Each path below is one point turned by a fixed rotation once a step. After each direction that follows a path, write how fast that rotation turns it, in deg/step (0 if it stays still).
Each turn is a multiple of 5 degrees from 10 to 175, or 0.
Each row of a path follows its step; steps can be skipped.
Rotation 1:
step 0: [ -4   4   8 -13   2  -1  -1   3 -11  -2  -9  -9   5  -3   7  -2 -17 -12
 -18  -6  -5 -11  27  -3  15 -12  -7  -7   3  -2  -8   7   5  -2  13 -13
  10  -4   8  22  17  -5  11  -6  -1]
step 2: [ -1   5   8   0   4  -7  -8   9  -9   9  -6 -23   0 -19  12  -9   2   9
 -17   7   5 -11   7  -7  19  -8  -6  -3 -12 -20   3  11  -7 -21   4   2
  11  10  -2  12  11  -5  -3   9   0]
step 3: [  6   2 -17  -8   5  -4  -8  17   2   8   0 -12   5 -28  -8   3 -15  -2
  -4  -5  -7 -15   4  12   9 -20 -16  -9   3   6   0  -2  -1  -7   7 -17
  -5  -6   0   9   0   8  17 -10  12]
step 6: [  7   3  -4  11  -2  -7 -15  14  -6   9   1  -1 -16  -9  -5  -7 -11   7
 -14   5 -16  -7  15   7   4 -27   4  -3   1   7   5  10 -27 -12 -10  -4
  -4   4  -5  11  -3  -3   1 -11  -2]
step 7: [-10   9  -1   3 -14  -8 -24   7  -5  -6 -10   2  12 -11 -16  -8 -15  -6
  -7  -7   2  -5   9   5  20 -18  -3  -1  -5  -9  -7   8   0  -3   4  -5
 -12   5  -2 -18  -2  12 -13   7  20]
step 9: [-10  19  -8   1 -11  -1  -4   1 -21  -4   1  13   3  -7  -7 -10 -14  -5
 -16   4  -7 -16  12   5  15 -14   6 -16  12  12   6   7  -4  -1  10   0
  -7  18  -1  -3  18  -6  -5  -5   0]
step 12: [ -5  22 -10   3  -3   1   1  25 -12   4 -10   9  11  -8  -4 -10   6  -8
 -20  -2  -5  -8   3  17  17  -8  -6  12   5   5  10  -4  16  -6  11   2
  -4   3  -1  11  -7  -4  13 -13  -4]
step 13: [ -3  13   1  -5   2   3  -8   0  -4   6   1  -3  17   0  12  -8   5   4
 -13  22  -2 -22   4   2   3 -10  -8  -8   8 -12   0  -3 -13 -14  20  13
   0   4 -23   1  -1  -3  -6  -3  21]
step 14: [  1  -7  -1 -12  -1 -11   0  12 -18   1   0  -7  11 -14  -1 -18   3  -2
 -26   5  -8  -3   4   3   7 -19  -5   6   2  13   6   1  12  -9   7   0
   0 -29   4  12  12   3   4   0  11]
step 15: [ -4   5   3   2   1  -6  -7  16  -9  -4  -3  -7  15  21  14  -8  -3   3
  -8   6  -4 -15   8  22   6 -25 -11  -5   2   0   4 -16 -13 -12   3  -3
  -5   5   7   4 -18   0   3 -14   7]
step 16: [  1  -4   0  -4  -4   1 -11  19 -16  -1   6  -4  14 -16  13 -18  14   8
 -23   3  -2  -5  -2   6  12  -7 -11  12  -5  -7  -3   6  -6  -2   9   8
 -18   5 -10  -3   5  17  -7  14   3]
Speeds:
[ 2  0  0  2  0  1  1  4  3  1  0  3 -4 -6  0 -3  7  0 -5 -3 -3  6  0  0
 -1  0 -1  9 -1  3  0  3  1  0 -4  3  0 -4  0  4 -1 -1  2  0 -2]  170
[ 1  3  1 -1  1  6  2  2 -2  1  2  1 -1 -1 -3 -3 -3  1  1  1 -4  3  5  5
 -3 -1  0 -1  2  1 -6 -4 -2  1  2 -3  5  7  3  0 -1  3  6  0 -2]  120
[ 2  5  5  2 -3 -3  2  0  0 -3  6  0 -2 -3 -3  0  2  1 -1  6  3 -2 -3  0
  1  5 -1  2  0  1  7  0 -6 -1  3 -3 -2  3 -5  2  2  1  3  1 -3]  100
[-5  3  3 -2  0 -6  1  1 -8  2  0  1  1 -4 -1  3  0  0 -2  1  5  2 -2 -3
  4  0  2  3  4 -1 -6  3  2  5  2 -1  3 -2  5 -2  0  3 -1  2 -3]  155
[  0   0  -2   3   4  -1   4  -3   3   6   0  -2   1  -1   0   2   1  -3
  -2  -1   3  -4   1   0  -2  -1   1   1   2   1   0  -3 -12   2   1   4
   1  -2   2  -4  -5   2   1  -4  -1]  155
[ 1  0  4 -1  0 -1  5 -6  0 -2  3  5 -1  2  5 -2 -1 -2 -4  2  1  3 -1  0
 -3 -3  1 -1  3  5 -3  3 -2 -2  0 -2  1 -1  3 -1  6 -6  2 -3  6]  80
